In the rows, zero is written as 128.
One turn moves every row onto another: examples first, then more rows asked
luvi: [104 139  95 146 148  96 139 126 129 160 127 144 133]
dal: [106 143 115 142 129 139 130 137 146 137 110 162 113]
Zosud: [ 99 133  96 110 147 121 125 105 142 122 112 163 136]
rigim: [128 144 135 128 145 143 130 100 165 144  92 150 129]
tinip: [130 142  95 139 143 116 140  95 152 151 120 144 162]
ralod: [121 118 124 119 131 124 163  87 142 166 153 147 103]
mek: [111 156 120 166 130 137 137 113 133 142 120 140 115]
pider: [119 144 117 114 122 142 123  97 173 143 113 157 128]
kol: [112 135 119 125 164 129 130 110 140 122  92 157 131]
rik: [112 118 122 109 146 115 159  92 142 163 140 137  88]
mopod: [112  98 122 129 148 129 154  83 146 188 125 157 125]
tikiz: [140 151 131 157 146 118 142 112 151 164 114 130 129]
Sanum: [117 114 114 121 143 113 166  85 131 167 153 147 115]
zifi: [121 123 123 127 121 138 122  91 175 134 109 144 130]
vode: [107 103 135 120 135 146 145  93 148 163 127 164  97]
momu: [112 145 119 140 135 151 130  83 154 142  98 152 142]
fakas: [116 153 116 172 135 128 141 105 136 162 118 134 132]
Sinaf: [125 134 116 134 165 120 137  95 151 154  91 148 154]
kasib: [105 149 107 167 144 121 140 112 120 144 119 138 129]
dapek: [103 134  95 149 151 112 139 129 131 154 108 157 144]
fev: [126 152 132 148 144 126 135 125 139 132 115 139 104]
Viv: [116 118 122 112 147 111 159  87 146 173 140 135  95]
mik: [122 143 114 152 164 102 141 119 125 142 115 136 130]
vada: [112 114 118 115 139 120 161  93 129 151 154 151  99]
zotaf: [106 127 123 152 122 121 128 133 146 138 120 140 102]
voz: [ 98 101 115 110 150 125 161  94 134 169 127 169 114]
Milug: [118 136  97 121 145 116 132  89 161 163 110 151 160]
gufi: [107 137 105 142 150 137 134  82 142 143  98 151 155]
Sep: [ 99 108 120 102 154 120 155  92 143 167 122 152  97]
ridev: [103 118 104 160 141  97 137 126 132 152 118 137 130]
tam: [ 95  94 116 120 157 125 149  96 126 157 127 166 112]
veka: [104 108 119 105 155 117 157  88 148 177 120 149 104]
ponu: [116 103 112 130 153 110 156  83 125 164 148 145 121]
dulo: [107 106 121 113 142 130 162  87 147 183 128 165 117]
naguv: [122 144 114 154 128 132 138 120 162 177 108 152 139]
Zam: [120 126 122 163 122 116 136 118 160 174 118 131 126]
pudu: [102 106 125 108 138 138 158  95 143 167 129 170 102]
rolir: [110 115 117 111 154 107 160  90 138 166 140 138  97]
Lar: [103 114 106 122 141 120 123 100 147 112 109 150 134]
ziv: [114 141  96 127 144 122 131 111 135 112 123 154 135]
dolep: [129 113 131 130 133 131 152  80 149 172 149 144 106]
vodez: [133 152 117 133 121 142 130 101 168 135 123 147 131]
Notof: [124 151 115 150 123 117 137 119 160 181 127 140 127]
Zozo: [107 150 116 139 126 122 130 136 141 140 129 150 101]
vezo: [111 108 124 123 140 127 147  93 128 140 150 151  93]
fomi: [100 141 111 137 144 146 128  90 138 125  99 156 138]
pamem: [104 111 124 102 148 125 155  90 153 173 121 150  97]
Vori: [118 115 104 132 141 113 130  84 162 148 106 141 158]

gufi moves to kasib
dulo moves to Sanum
ponu moves to tam
Where do these go?
Viv moves to veka
dapek moves to ziv
zifi moves to Zam
mik moves to kol
Zozo moves to pider

